128 stands for zero in the data rows.
What is the hidden score of each row? Scores go from 0 to 30, and 15 is about the middle. The score is a weighted sum of the row's numbers plus the product of two more (or one squared), each taken from its middle value.
[ 51 134 129 123 136 122 147 136 115 170 157 140 148 134  81 178 165 148 130  94 116 117 137 137  86 125  51 142 149 111 150 131] >> 19
[105 174 124 123 161 141 227 156  78 142 131  77 125 153 102 170 156 206 107 108 110 142 109 120  92 145  45 130 140  84 137 151] >> 20
[119 205 131 129 126 144 200 149  86 158 136 158 170 117  89  94 149 110 123 105 114 113 129  81  99 145 152 138 153 121  69 164] >> 21
[132 194 100 145 165 129 220 160  89 190 110 160 136 114 137 113 149 105 111  95  88 127  88 117  85 174 143  93 101 145 150 107] >> 19
[229 141 132 131 188 121 151 105  75 146  16 203 134 132 171 114 172 121 115 114 105  75  94  87 120 116 149  98 130  87 229 129] >> 25
[159 150 149 144 233 135 196 111  61 101  28 116 107 181 140 123 109 149 110 120 138 130  78 148 136 104 135 116 174  70 146 117] >> 22
[ 55 141  84 191 126 191  94 187  93 140  76 131  51 116 174 114  40 118  81 128 227 109  46 191 173  93 162  74 126 151  93 135] >> 16
[ 90 102  87 240 119 199 103 161 117 144 231 126 165 120 159  81  98 146 126 117 131 116  89 159 115  94 131  56 118 153  15 138] >> 2
[ 40 114  93 146 120 206  97 159 156 104 131  61 233  97 167 156 116 107 122 105 139 116 102 105 126 202 118  60 114 153  83 150] >> 7
[122 142 197 109  95 193 114 126 150  98 144 105 126 104 153 124 135 109 106 131 128 135 123 124 158 110 201  65 112 133 107 120] >> 13
[125 121 106  83 124 138 142 123 135  77 171 107 129  25 148 125 100 155  99 135  83 115 140 138  71  41 134 102 129 129 116 158] >> 13
[127  93 114  91 126 119 106 102 162 139 135  44 180 106 109 143 126 145 125 139 133 122 130 114  87 124 140 134 125 103  91 135] >> 12
[116  56  99 132  95 124  74 119 160 110 172 159 115 124 105 140 126 201 155 126 144 129 139 138  40 134 164 146 122 148 129 119] >> 7
[106  75 207  97 102 125 110  92 157 124 147 137 157 207  83 216 149 115 175  86 143 128 196 138 121 139 214 199 153  92 108  57] >> 11
[148  68 138  71 135 128 103  99 199 137 177 150 124  97  64 133  85  91 211  73 117 132 161 183 153 161 203 218 156 131 139  33] >> 13
[165  95 220  79 118 116 112  95 150 132 135 162 104 176  79 207 197  95 216  12 124 117 214 177 153 148 171 194 143  80 128   4] >> 22
[152 169 187  59 206  77  77  76 151 139  74 157 119 166 101 126 217 103 178  57  96 126 181 187  60 155 112 155 175 129 131  16] >> 23
[148 116 158 117 102  64 158 121 145 127 119 145 122 216 138 137 193  98 169  12  58 129 173 160 161 183 155 134 134  88 124   3] >> 16
[156 146 122 154  63 111  67 172 160 179  77 147 150 208 110 191 210 135 159  15  40 116 130 170 200 120  89 157 193  65 112  28] >> 19
[ 97 155 159 136 145  95 114 138 183 198 146 152 175 142  69 204 236 160 138  84  52 110 139 196 137 136   0 180 248  18 142 109] >> 26
[118 155 125 171  53 104  90 167 146 210 149 156 183 189  57 199 208 193 114  31 116 104 160 125 133 120  77 206 255  11  89 111] >> 25
[161 177 126 143 162  89 137 155 167 193 137 152 188 182  42 199 150  95 132  82 109 105 195  60 108 131 118 237 237  52  97 114] >> 21
[131 184  93 107 148 107  98 114  93 156 138 124 154 141 127 109 152 154 140 128 166  59 112  78  88 111 101 102  67 122 149  89] >> 13
[196 108 128  92 188  79 114  86  82 132  78 156 141 142 180 123 153 142 160 129 178  11 135  87 126 110  92  91 134  85 223  83] >> 18
[169 154 117 156 143 122 138  53  75 149 148 178 140 148 151 128 199 131 112 143 217  68 112  71 133 133  93 115 179  87 132  88] >> 13
[177 163 105 112 144 180  99  36 102 127 124 134 204 106 175 179 151 117 107 120 184  78  83  72 153 204 131  61 128  92 121  76] >> 16
[157 153 122 140  71 191 114  70 107 190  94 102 190  79 182 189 134 223  98 155 125  67  24  18 178 205 171  82 177 147  50  97] >> 14
[128 152 183 117  74 176 110  61 117 125 107  76 230  94 158 168 184 210 122 140 117  74  76  55 144 192 122  79 154 158  77 151] >> 14
[ 92 143 154 194 110 189 133  56 124 202 116 103 113 107 195 131 163 135  96 137 167 102  72 171 165 176 165  81 109 178  58 149] >> 20
[104 145 121 176  10 165 133  73  86 214  96  89 160  68 175 125 194 184 100 141 140  87 140  89 184  57 134 105 147 166  53 159] >> 19
[121 142 141 196 169 181 115 115  70 211 146  64 180  69 149 107 225 157 108 168 155  80 132  40 121  78 109  93  70 150 127 128] >> 15
[152  96 125 156 225 144 151  85  53 169  56 104 149 116 211 112 193 143  94 128 140   9 173  80 122 101 126 100 132 121 112 138] >> 19
[159 150 113 164 141 132 230  51  49 183 183 110 156 115 155 110 230 144  86 143 183  86 141  79 117 120 124  85 155 145 118 120] >> 13
[131 167 143 170 234 187 115  64  44 158 199 130 155 111 169 103 167 138  76 177 169  13 129  31 119 109 126  89 126 159 133 190] >> 21
[119 119 120 168 172 133  92  67  82 140 175 119 209  51 158  46 149 116  33 182 129  75 166  46 107  99 145  78  80 175  86 125] >> 11
[108  76 108 154 150 137  66  96  29 152 157 115 181  34 150  72 135  90  26 170 114  97  86 126 142  99 150  94  83 170 128 153] >> 23
[ 72  86  68 174 119 181  71  98  73 139 231  98  77  88 133  77 116 150  66 126 171  33 122 162  79 130 152 121  64 174 113 161] >> 15
[ 79 139 128 152 114 151  77 113  38 131 170  65 130  94 102 102 141 110  80 141 154  41 181 136 130 113 131 137  30 236  68 145] >> 12
[ 86 120 112 171  65 164  69 119  49 129 134 107 164 142  94  66 186 150  51 211 158  89 167  97 189  73 148 132  48 174  47 164] >> 10
[ 56 136 166 169 145 165  59  94  29  96  72  89 118 186 115  61 108 141  84 195 125  13 182 106 117  82 148 114   1 184 128 123] >> 4
[100 140  25 123 125 130 119  98  81  83  78  54 148 169 128  93 127 130  25 185 180  80 208 124  69  30 113 120  60 170 142 171] >> 4
[ 72  79  72 118 130 132 165  66  39  92 135  74 154  89 126  23 138 115  22 185 150  62 192 167 118 101 132 158 163 179 155 146] >> 16
[102 126  63 117 112 123 109 129  67 104  92  73 138  82 144  38 117 109  76 206 198  86 218 130 111 130 128 112  75 159 148 167] >> 7
[ 90 100 121  88 126 122 100  84  71 115 108  57 178  68 161  66 147 112  79 156 215 109 174 110 161 190 127 104  88 193 130 129] >> 14
[133  90 137  68 127 130 130 103 135 120 176 142 127  16 211 112 112 165  38 161 145 119 193 142 180 140 144  80 106 165 108 101] >> 16
[ 79 136 103 189 128 162  77 186 115 147 115 134  39 129 158 128  90  75 109 111 179 119 101 186 110 111 167  94  78 159 108  88] >> 16
[ 71 122 129 129 110 143 103 132 127 125 148 115  83 106 114  89 190 107 145  98 125 122 185  91 125 145 148  71 118 106 110 100] >> 13
[137 166 127 132  91 158 113 135 123 204 117  90  96  95  72 163 162 128 141 143 125 129  80  93 160 216 176  98 184 148  63 151] >> 20
[133 137 109 191 107 178 157 129 127 170 160 115 130 102  41 154 166 151 166 137 105 134 113 139 116 117 135  98 132 120  10 152] >> 7
[138 195 115 159 128 148 242 105  90 148 149 177 141 120  58 124 212 109 127 132 106 105 120 106 112 173 121 157 160 120  68 157] >> 17
[226 231 142 126 159 211 173 107  91 114  58 206 141 123 122 120 198 130 142 128 110  65  95 102 111 106 153 119 193 112 174 155] >> 18
[140 213 119  92 148 199 159 117  78 152 139 134 160 116 152 119 237 192 143 194 167  55  87  36  90  85 112 112  80 123 169 112] >> 11
[132 158 109 144  66 182 191  37  63 180 129 132 154 195 152 119 212 206  90 208 153  67  38  41 162  41 162 136  98 114  88 145] >> 10
[175 161  92 117  89 195 128  62  92 136  63  66 202 151 170  97 188 146 145 199 121  81  55  43 115  46 149 158 143 159 104 184] >> 11
[119 145 174 103 100 168 125  39  88 117 117  64 244 157 161  70 202 186 182 180 148  86  59  86 129 149 155 167 196 152  94 175] >> 11
[146 150 145 137  16 179 145  53  84 194  90  58 175 105 192 145 175 241 152 207 134  94  26  87 151 233 218 187 219 162  56 179] >> 14
[146 155 134 102  31 206 109  22  93 141 108  41 188 118 193 198 153 127 133 172 132  82  67  85 166 233 133 125 108 184  76 136] >> 12
[143 146 124 163 107 144 226  50  61 104 146  71 181 128 183 157 226 218  94 184 122  80 101  76 156 175 126 106  53 169  79 148] >> 6
[228 126 171 136  98 205 164  60  62 109  50  76 151 108 213 133 176 172  97 124 128   0  72  87 151 107 137 106 132 144 180 160] >> 19
[142 156 172 142  65 212 199  81  48 116 178  87 136 126 178 115 147 148 102 155 177  79  75  93 185  71 168 110 181 140 178 122] >> 11
[125 147 118 178  13 188 124  45  53 174 103 128 178  82 161 112 212 188  45 215 172  76  94  40 176  60 138 128 110 149  74 174] >> 17
[ 53 149  93 196 107 212 133  22  45 193 113 104 181  57 159 110 231 153  74 175 184  92  52 171 143  65 171 121  18 168  73 158] >> 17
[ 89 148 191 140  68 207 132  66  83 123 148  71 255  70 149  43 218 194  82 177 146  73 148 104 118 148 206  91 148 173 109 191] >> 11
[130 148 167 133  53 196 150  79  62 230 132  58 172  35 178 156 192 221 108 219 116  63  53  66 135 227 246 104 187 160  66 195] >> 19
[113 162 125  99  34 225 114  27  40 152 121  36 185  79 200 200 167 128  97 180 138  56  61  71 156 227 143 100 105 198  71 144] >> 17
[130 154 126 145 102 159 225  52  34 145 141  52 197 101 184 156 255 226  83 185 124  75  96  55 147 152 151  85  18 165  59 146] >> 10
[137 151 129 132   0 215 184  34  75 200 107  43 192  22 190 186 179 250 112 167 112  69  20  51 163 189 219  34 147 162  44 171] >> 17
[133 145 135 109 157 227 136 106  19 209 133  17 159  59 170 119 207 246 106 216 126  39  69  13 138  70  99  75  77 171  79 129] >> 13
[124 183  90  97 145 107  91 120  97 159 138 125 144 132 131 121 156 146 139 125 165  70 119  72  87 114 102 106  77 123 158  97] >> 15
[126 182  72  87 177  68  74 112  73 157 133 113 158 159 152 110 168 179 146 152 188  41 110  55  62  99  86  82  87 107 146  97] >> 13
[134 165 145 128 123  57  41  80  88 135 173 108 135 184 148 109 137  71 140 143 192  86 132 111 107  73 202  75 156 104 165  91] >> 12
[184 149  84  97 138 138  99  56 119 125 136 100 184 112 163 150 132 113 114 125 224  97 157  89 161 166 124  45 109  86 127  59] >> 14
[145 164 123 133 101 167  96  83 122 176 121 112 160  92 158 187 125 175 124 153 124 115  75  32 194 205 110  86 173 153  70  75] >> 13
[137 134 196 125  87 144 111  73 134 124 120  87 189 118 161 157 179 165 171 152 127 104 164  83 152 180  70  66 145 149  73 137] >> 7
[113 128 151 182 124 159 100 120 147 189 117 104  96 128 187 118 143  78 148 148 191 108 110 176 189 208 163 106  98 170  75 113] >> 15
[ 99 140 120 177  40 145 113 149 102 199 100 116 141  98 158 149 190 152 121 158 137  96 136  96 214  69 120 128 122 156  57 147] >> 14
[119 149 101 197 167 122 107 121  73 198 138  85 166  99 153 102 213 160 131 156 148  81 133  71 139  83  98 112  60 128 125 115] >> 14
[129 107 117 157 226 120 145  90  64 147  62 121 162 138 199 112 179 142 137 128 156   6 172  89 126 108 105  90 133  95 152 127] >> 16
[143 160 123 166 145 135 229  64  63 164 171 133 148 126 165 114 214 134  99 148 218  87 149  93 117 129  90  89 178 112 129 108] >> 12
[120 151 122  98 148 189 113  29  82 125 127  92 198  91 173 143 148 119 100 134 226  77 156  82 139 197 126  59 122 113 118  89] >> 13
[138 162 135 137  98 199 155  66 104 188 104  88 183  62 198 195 149 203  95 179 122  71  87  29 172 209 191  80 173 151  57 121] >> 14
[154 152 111 123  75 194 126  80 120 165  57  38 168 130 230 169 160 149 129 185 117  91  91  62 167  57 128  82 159 155  75 154] >> 9
[118 137 172 122 186 164 222  31  75 145 181 149 123 124 145 122 144 166 134 139 115  49  88   9 136 155 166  84  56 181 120 134] >> 17
[138 141 109 160 150 174 220  66  67 169 114 119 123 130 168 109 123  87 128 200 125  74  57 153 140 143 118  94 132 190  62 169] >> 8
[ 76 140  96 152  74 208 196  73  95 150  65  89 101 130 152 113 124 136 131 174 146  75  76 189 133  83  96  83  84 171  62 162] >> 5
[124 132  76 149 137 198 140 104  45 172 136  66 153 118 150  94 163 208 124 191 180  40 114  76 119  56 106  95  23 150 130 133] >> 8
[122 129  60 140 161 141 157  72  67 130 127  98 186  95 215 101 174 163  94 187 142  85  23  67  99 103 172 102  88 160 146 143] >> 10
[117 135 127 101 195 138 190  47  51 135 116  62 128 197 158 105 140 143 118 158 193  22  23 135 104 128 151  14  74 170 132 149] >> 16
[182 138 107 189 132 189 173  54  72 134 167  80 116 191 206 120 138 173  80 109 176  39  48 118 121 155 120 110  64 197 174 130] >> 17
[132 145 209 185 135 160 163  16  14 112 198  59 153 154 148 104 161 172 113 161 169  43  25  90 134 111 176 106  44 175 154 146] >> 14
[149 160  99 166  23 207 157  51  68 168  86  60 174  58 171 129 175 221 119 183 125  59  10  45 146 148 224  93 133 158  50 174] >> 12
[104 152 209 170 191 128 108 162 130  86  84  98  97 187 136 132  88  93 121 112 111 123 102 156 138  94 110 115  93 133 149 110] >> 17
[116 148  49  98 136 111 186 131 133  62  37  96 124 138 131 104  53 133 136 128  85 110  98 133  57  39  88 120 134 154 144 157] >> 6
[121  66 138 116 133  49 129 177 122  85 128 119 210 132 127   2 142 125 141  93  71 134  94  83 109 107 140  93 112  96 145 124] >> 12
[131 118  59 137 144 126 104 171 130 103 115 137 139 118 153  97 109  97 131 109  62 168  83 166 104 142 121  90 121 130 146  41] >> 7
[102 109  91  74 129 101 109 185 174 106  92 106  89 108 163 149 123 110 139  99 125 143 111 124 156 184 115  64 106 124 122  79] >> 14
[133  72 133  55 119 103 125 144 196 118 153 155 115  50 204 142  54 125 144 100 108 164 141 170 186 150 138  75 109  97 101  69] >> 17
[134 144 120 118 139  94 161 160 189 136 132 103 106 131 148 141  87 190 143 119  94 170 127 148 169 152  98  36 121 122 152  71] >> 18
[139 140  89 124 114 123 113 155 173 195 129 148 138 121 190 135  90  83 152 105  72 162 112 191 105 135  93  90 109 138 142  10] >> 15
[140 148 120 135  89 101  93 144 190 132  45 101 107 126 143 138  81 106 168 112  66 162 133 202 144 141  41 128  83 152 131  77] >> 10
[132 127 128 171  50  98 123 192 172 179 110 136 117 139 130 139 110 146 156 141  64 123 129 192 255 121 100 138 136  80  66  80] >> 9
[111 134 124 164  62  98 113 189 169 229  84 142 178 150 101 105 169 167 136 149 104 109 136 129 217 121  83 166 161  42  68 132] >> 17
[113 154  94 146 170  86 212 147 146 190   6 134 172 159 118  94 155 152 144 130  52 114 170 130 122  98   2 195 174  59  81 167] >> 21
[ 97 119  90 149 179 107 230 210 164 160 107  71 170 157 136  51 128 117 102 116 110 167 151 194 106 103  76 186 197 157 125 146] >> 10
[ 66  70 141 140 189  83 144 166 169 164 172 156 175 147 156  20 122 134 114 156 115 189 119  93 101 121 115 185 185 137 132 224] >> 24
[ 36  73 113  77 167  73  97 205 169 112 142 104 170 100 190 139 125 121 103 122 201 137 163 127 133 171 130 165 112 147 124 177] >> 18
[102  78 133 122 133 121 211 135 125  55 149 150 150 128 164 162 158 140  95 141 138 135 146 129 133 153 102 160 102  92 122 161] >> 10
[160  41 181  66 129  68 121  95  97  80 118 180 136 127 195 125 156 134 100 125 175 210 148 128 127 123  98 109 157  77 222 143] >> 23
[134  79 161  38 152  76 105 107 101 128 140 129 144 128 152 133 144 173 137 184 255 157 116 102 108 120 115 120 157  65 162  89] >> 20
[132 143 139 110 101  79 124  83 117 192 129 126 133 115 166 193 128 184 142 181 161 171  32  81 166 176 217 131 211 110  92 137] >> 20
[ 84 147 111 178  74 101 119 139 106 208 107  94  48 114 186 145  72 135 117 170 205 118  62 173 180 148 161  76 147 160  66 145] >> 16
[ 82 144 192 123 110 108 102 113 123 134 143  79 111 117 147  64 150 146 140 171 134 158 121  83 133 176 142  52 128 155  91 181] >> 15
[138 135 135 129  65 134 136 121 130 220 115  55 115  84 174 150 136 156 134 187 111 159  58  97 185 203 182  77 179 173  30 181] >> 18
[140 131 112 185  75 166 162 115 142 170 175  97 126 124 196 145 138 167 140 141 112 170 108 150 124 120 138  76 122 226   0 165] >> 5
[142 135  86 135 143 104 108 149 111 117  99 139 141 132 129 105 127  98 120 121 150 109  73 110  89 141 119  83 140 178 165 132] >> 11
[114 150 128 105 163  78 117 164  91 103 193 205 100 118 105  86 137 112 114 113 121 145  89 134 100 122 161  77  96 136 178 120] >> 18
[125 108  90  68 153 147 100 167 130 123 129 135  88  99  99 166 121 113 120  94 174 140  94 115 145 161 133  76 104 133 144 102] >> 19
[126 148 117 113 123 134 107 141 127 124  82 141  98 120  55 140 107 126 122 106 128 167 121 143 131 144  82 140  74  94  97 110] >> 17
[109 136 125 160  57 134 146 186 120 148  91 134 135 141  61 129 178 174  97 128 114 119 145 123 221 110 109 147 154  93  46 148] >> 17
[ 69 147 201 171 139 120 172 182 145  82  71 123 104 193 105  89  91 145 114 133 108 163 137 130 120 124 103 118 184  51 123 126] >> 10
[115  73  93 131  99 100 169 130 139 110 108 150  91 221 125  73  67 134  99 160 117 146 143 125 132 110 140 152 165  92 157 188] >> 16
[ 76  79  36 126 138 121 166 183 176 115 123 119 136 161 113  84 118 113  81 154 134 213 155 196 142 116 137 169 158 125 190 175] >> 11
[ 96  77  57 115 112 132 115 146 144  96 114 144 126 134 114  60 101 107 105 154  93 197 134 156 122 135 117 164 114 135 145 180] >> 17
[ 56  51 126  54 110 109  97 177 164 104 104 106 115 115 144 169 107 120 100 105 178 168 113 157 169 184 119 150 105 125 117 123] >> 18
[119  39 154  48 101 117 122 140 200 106 167 147 115  62 152 159  57 166 102 111 110 194 147 190 163 140 135 130 104 109 109  92] >> 18
[136  57 201 106 131 116 117 144 220 133 152 131  75 134 141 194 126 145 123 143  54 160 188 157 150 132 176 109 121 114 121 128] >> 17
[135  49 140 101 110 112  78 129 169 137 183 206  21 138 139 137 127 161 156 109 113 177 144 177  40 147 163 169 107 143 129 149] >> 19
[130  98 106 186  23 120  88 182 176 230 138 162  87 133 122 209 134 146  88 145  67 139 135 176 223 138 127 173 140 115  85 167] >> 24
[ 77 144 214 183 125 104 120 178 198 152  86 126  87 143 126 186 104 123 117 127 106 151 137 188 125 127  93 125 125  82 111 126] >> 22
[106 115  87 107 125  95 196 141 156 137  62 110 146 140 128 142  77 134 105 117  70 114 162 137  49  69  47 182 141 117  64 201] >> 19
[ 90  88 104 116 157 107 212 197 179 103 120  77 172 125 125  87 138 115  84  88 126 181 172 216 108 100 103 180 178 195 130 161] >> 11
[ 85  60 164  42 130  85  88 186 174  79 118 101 133 113 125 210 115 117 104  82 148 150 128 151 157 177 130 166 101 153 128 149] >> 22
[104  94 168  78 118  85 123 161 138  22 171 182 105 136  66 170 112 119  81  62 112 176 131 156 108 148 160 164  92  79 167 119] >> 20
[138 125 136 105 128  92 180 145 119  71 150 135  99 122  75 177 103 193 109  68  90 175 104 144  60 131 111 114 124  76 196  93] >> 21
[123  89 131 128  98 114  95 127 129 102 202 204  50 153  97 115 122 196 141  85 107 185 104 182  14 128 187 150 117 112 139 114] >> 18
[159 148  67 105 105 140 102 109 137 115  71  80 141 145  86 147 153  86 179  57 130 133 120 120 107  78  65 154 138 148 123 100] >> 12
[128 165 125 118 128 107 133 145 116  67 159 205 127 140 101 113 152  92 172  89 115 132 116 144  96 104 123 160  92 106 158 105] >> 11
[157 152 110  97 142  97 110 128 136 130 130 138 170 151  65 117 149 117 170  81 123 117 112 117  63 141 138 162 160  76 162  61] >> 13
[136 156 205 157 227 110 118 172 141  96  92 121 111 199  99 156  95  77 172  62 114 168  82 132 124 113 105 121 197  70 145  98] >> 22
[139 170 125 141 110 138 110 152 127 172  67 127  89 139  71 185 100 161 150 114 128 135  49  79 166 173 157 212 205 104  64 122] >> 22
[106 167 168 138  56 148 153 134 152 145 123 161 113 127  52 111 130  65 168 137 117 125 121 127 192 165 228 106 153  88 129 103] >> 11
[125 138 113 139 157 131 109 123 147 152 132 166 100 103  36  69  73  72 197 170 106 118  97 154 192 178 110 106 130  70 133 129] >> 16
[144 117  46 171 137 113 155 131 121 122 117 155  93 126 112  85  21  87 219 190  88 156  99 139 218 160 129 128 129  61 140 119] >> 7
[ 96 152 190 170 141 113 160 123 153 152 143 118  57 136 148  70  82 113 207 158 110 161 130 130 217 147 129 106 133  84 152 123] >> 15
[201  88 112 139 182 101 123 109 130 146  86 151 101 138 158 115  71 133 174 130 137 165 141 119 170 111  78 110 153  55 237 164] >> 24
[168  76 170 160 192 110 143 119 120 163 128 171 125 196 128 109  83 168 125 150 149 121 141 155 163  93 111 145 117  95 128 135] >> 18
[161 159 104 148 163 155 214 101 116 142 134  97  94 139 120 118 111 232  72 174 141 154 128 127 127 134  75  89 139 139 140 147] >> 16
[104 165 120 194 149 185 192 116 140 173 155 137 115 150 162 133 134 145  32 109 139 127 126 128 123 138 121 117 138 160 185 145] >> 21
[151 117 103 135  92 186 173 123 152 128 171 139 101 147 139 103 103 133  54 157 120 157 150 109 123  95 157 118 136 126 144 221] >> 19
[ 60  78 108 178 128 171 119 166 148 160 137 125  49 112 160 124  75 127  50 161 175 115 104 165 112  99 176 144  88 155 116 211] >> 18
[ 89  77  67 150 127 168 102 120 119 186 144 112 121  90 137 115  62 152 106 172 144 135 119 102 112 109 119 114  59 129 133 148] >> 13
[105  75 119 119 149 145 155  90 123 159 188 162  95 131 123 122  86 115  99 159 173 145 189 132 113 116 134 168  96 169  91 168] >> 15
[ 27 117 118 125 131 133 102 114 122 118 218 146 107 119 107 162 133 116  67 146 182 112 158 134 137  50 200 126 161 157 170 180] >> 19
[ 86  37 147 130 165 167  85 126  71 136 244 150 146 107 110 144  97 143 116 194 137 159 151  87 116 118 135 214 106 162 148 222] >> 23
[ 28  58  95  67 153 191  87 109 100 119 167  98 163  94 133 183 127 111  64 146 218 120 146 131 135 182 133 189  82 164 140 163] >> 20
[115  82 122 123 126 145  97 129  95  74 131 121 137  46 134 166 160 156  63 193 164 121  81 116 106 148 157 125  94 168 166 165] >> 12
[108  98 123  96 103 186  66  88  88 144 175 119 147  84 127 173 178 113  76 141 167 166  81 172 121 122 126  86 163 144  68 155] >> 19
[ 98 152 202 177 198 134 105 157 118  92  78 104 103 191 129 134  93  84 121 115 108 120 101 153 125 102 116 122  93 136 144 119] >> 16
[121 145  40 106 133 111 188 131 136  76  40  83 131 135 138 113  58 139 136 118  86 116 104 138  61  35  88 124 126 152 147 154] >> 7
[ 95  96  69 118 144 114 203 189 161  86 119  78 170 119 135  66 127 117 126 104 148 189 103 228 152  97 123 139 164 196 177 139] >> 8
[116  99  65 109 106 124 139 150 136  47 112 139 141 127 156  71  92 105 125 118  69 161 103 182 122 140 106 136 109 155 146 121] >> 7
[ 94  95 138  41 117 125 100 178 162 101  97 112 111 115 157 164 116 118 132  98 121 139 105 151 163 187 126 107  95 171 129 107] >> 16
[131  65 141  39 103 123 142 152 190 109 161 147 122  61 199 148  50 157 147 115 105 155 139 194 179 151 131  99 100 127 101  76] >> 14
[142 150 128  98 113 119 192 163 185 121 145 110 104 122 151 145 100 198 136 113  84 162 121 152 154 148 105  48 113 176 154  72] >> 14
[147 114 144  55 106  95 222 137 148  95 136 115 121 103 141 140  67 150 151 106   6 125 118 150  53  66  71 106 120 186 111 106] >> 6
[128 120 121  93  80 109 112 159 160 118  93  63 105 125 148 121  96 139 145 114   6 156 142 177 126 126 121 120  44 206 127  94] >> 8
